Some points, each followed by its number:
[ -42.   11.  -10.   56.  -56.   14.  -59. -105. -115.  -86.  -37.    2.   22.   12.   12.   39.   65.  103.   92.] 0
[-27.  11. -29.  54.  25.  37.  53.  67.  41.  12.  -6.  -3. -25. -18.   1. -34. -54. -51.  -9.] 1
[ 31. -60.  -6. -20.  21. -45. -25. -18.  13.  -1. -15. -11. -14.  -4.  21.  15.   2.  -4.   3.] 2
[  8.  -9. -22.  13.  16. -19. -55. -83. -62. -42. -11.   9.   0.   9.  26.  39.  57.  66.  53.] 3
[ 22.  27. -59. -29.   5.  -5.   2.   9.  14.   9.  10.  12. -17. -12.   8.   3. -14.  -9. -14.] 4
[ 34. -24.  29. -30.   4.  64.  52.  96.  47.  15.   1. -11.   9.   2.  -9. -30. -44. -57. -38.] 5
[-27. -24.   2. -26.  24. -35.  -2.  -1.  13. -13.   7. -15.   3.   9.  37.  15.  -9. -16. -16.] 6
[   0.   39.   39.   -7.   -8.   91.  -61. -106. -127. -108.  -35.   -8.   17.   19.   10.   64.   94.  127.  127.] 7
[ 26. -13.  -5. -27.  70.  -6.  33.  22.  22.   5.   4.  10.  -6. -26.   7. -17. -11. -35. -12.] 8
[  7.  44.   0.  91. -13.   5. -86. -59. -59.  -5.  20.   5.  23.   4.  10.  58.  73.  67.  19.] 9
[-35.  19.   9.  47. -35.   3.  32.  39.  29.  28.  10.  11.  -7. -17.   5. -10. -18. -50. -18.] 10
[-42.   9.  -5.  68. -16.   6.  26.  25.  18.   4.  23.   2. -30. -29.   8. -10. -21. -34. -12.] 11
[ 15.  29.  48.  -8.  -2.  23. -93. -54. -63. -19.  23.  -6.  18.  20.  11.  67.  79.  76.  18.] 12
[ 25.  -5.   5. -57.  19.  10. -15.  55.  22.  14.  18. -17.  15.  10.   3.   1. -29. -35. -50.] 13
[-46.  37. -20.  11. -65.  21.  65.  46.  39.   9.  -2.   8.  -2.  -3.  -2. -19. -43. -49.  -7.] 14
[ -25.   -4.    0.   30.   18.  127.  127.  102.   32.  -27.    6.    6.  -23.  -98. -127. -127. -118.  -20.  118.] 15
[ 44.   1. -21. -10.  32. -25. -21.  -4.  24.  34.  -8. -14.  -9.  -3.   4.  -7.   3.   8. -54.] 16
[-23.  43. -75.  13. -11. -11. -46. -51. -29. -26. -13. -17.   5.  -5.  25.  24.  44.  43.  29.] 17
[-20. -28.  14.  -3.   1. -40. -28. -16.  15. -14.  -5.   5.  -5.   7.  34.  13.  15.  -5.  -4.] 18
[ 46.  20. -30. -44.  27.   3.  47.  53.  34.  27. -16. -17.  -3.   2.  -2. -41. -47. -29. -47.] 19
[ -1.  52.  24.  20.  -4.   3. -74. -52. -57. -17.  26.   0.  16.  16.  22.  69.  69.  45.  12.] 20
[  7. -50. -48. -14. -39.  18.  95.  74.  39.   9. -12.   9.   3.  20. -42. -43. -63. -59. -21.] 21
[ 11.  10. -68. -21.   6. -31. -46. -44.  -9. -20.  -6.  -6.   4.   2.  39.  21.  37.  36.  24.] 22
[  18.    5.   -7.   40.  -17.  127.  124.  114.   48.    5.    8.  -17.   14.  -53.  -98. -122. -110.  -42.   61.] 23
[ 18. -60. -20.  -9. -10. -33.   0.   1.  17.  17.  14.  17.   4.  31.  -9.   6.  35. -23.  -7.] 24
[-22.  14.   5. -50. -39. -58. -31. -55. -13.  -3.   9.  25.  17.  17.  -3.  46.  62.  29.  11.] 25
New points follow, each followed by the numbers of its two nearest points above by angle, nearest first.
[ 58.   0.   2.   2.  21.  18. -10.  49.  25.  15.   9. -18.  13.  17.  11.   9. -21. -37. -47.] 13 5
[-44. -13. -67.  67.  32. -20.  38.  49.  34.   4. -20.  -6.  -8.  21.  12. -17. -38. -44. -16.] 1 11
[ 43.  12.   1. -46.  47.   4.  35.  37.  42.  34. -16. -15.  -4.   2.  11. -34. -51. -10. -51.] 19 13
[ -8.  33.  53.  30. -35.   2. -13.  50.  28.  29.  25.  -4.  -3.  24.  -9.  10. -23. -26. -37.] 10 14
[ -3.  56.  -9. -44. -31.   8.  65.  60.  50.  44. -25. -32.   1.  -4.  -4. -60. -76. -39. -58.] 19 14
[ 41. -20.  77. -34.  58.  -2. -62. -15. -24.  12.  28.  -8.   0.  17.  12.  43.  46.   8. -11.] 12 20
[ 57. -36.   5.  19.  11.   5. -28.  35.  17.  17.  35. -30.  12.  13.  12.  24.   0. -17. -29.] 13 16
[-21.  60.  43. -26.  15. -22.   0. -18.  14.  35.  -8. -16.   0.  -3.  19. -12. -15.   3. -46.] 16 19
[ -9.  -6. -15. -10. -13. -29.  29.  35.  53.   1.   5.   4.  -3.  18.  -8.   4. -11. -21. -27.] 21 14
[-45.  36.   8.  34. -37. -24.  10.  16.  19.  50. -17. -29. -13.  -9.  -1. -10. -25. -14. -44.] 10 11
[ 24. -48. -30. -11.  49.  -8.  31.  31.  32.  11. -21. -10.  -3.  -4.  16. -16. -40. -58. -13.] 8 19
[-17.  11. -14. -10.  -5. -14.   7.   2.  25.  38. -14. -21. -17.   6.  -4. -22. -38. -11. -56.] 19 16
[  0.  25. -18.  38.  -2.  -2.  50.  57.  64.  15. -24. -17.  12.  -2.  -6. -37. -76. -68. -22.] 1 14
[-49.  42.  12.  -4. -43. -15.  -9. -10.  -4.  -5.  33.  22.  -9. -22.   7.  22.   0.   1.  -3.] 25 20
[ 23. -14. -38.  19.  52. -18. -70. -83. -60. -42.  -1.  11.   3.  21.  22.  37.  54.  64.  45.] 3 22
[  9.  15.  28. -37.  19. -50. -39. -30.  -3.  10.  16.  27. -11.  25. -12.  31.  72.  32.   9.] 25 12
[ 19. -10.  15. -32.  22. -31. -10. -16.  17.  30. -24. -11.  -4.  -7.  15.   8.  -6.   8. -42.] 16 2
[-10.  33. -15. -15.  11.  -9.  18.   3.  36.  31.   5. -24.  -7.  -7.   8. -12. -32. -11. -43.] 19 16
[-29.  27. -26.  13. -29. -61. -29. -28.  -3.  25.  14.  18.  -3.  12.  -4.  41.  40.  13.  13.] 25 17
[ 28. -14. -30. -33. -30. -56. -44. -52. -34.  -2.  18.  37.  -2.  15.   1.  53.  79.  25.  27.] 25 3
[ 13. -50.  51. -39.  51.  -9.  16.   2.  -1.   9.  22.  18. -16.  -6.  24.   4.  25.  -9. -10.] 8 2
[ 10. -43. -18.   2. -22. -37. -34. -53. -40. -34.   1.  -5.  15.  -1.  19.  19.  47.  24.  26.] 3 0
[ -6.  43.  39.  25. -71.   7. -36.  31.   8.  18.  20. -18.  13.  17.  14.  18.   7. -30. -32.] 10 14
[  1. -20.  -4.  19. -17. -43. -43. -44. -26.  -8.  -7.  -1.   2.  23.  35.  24.  33.  36.   1.] 3 9
[-13.  52.  23.  -8.  -3.  -5. -22.  45.  26.  16.  28. -21.   5.  17.  21.  19. -11. -39. -60.] 13 10
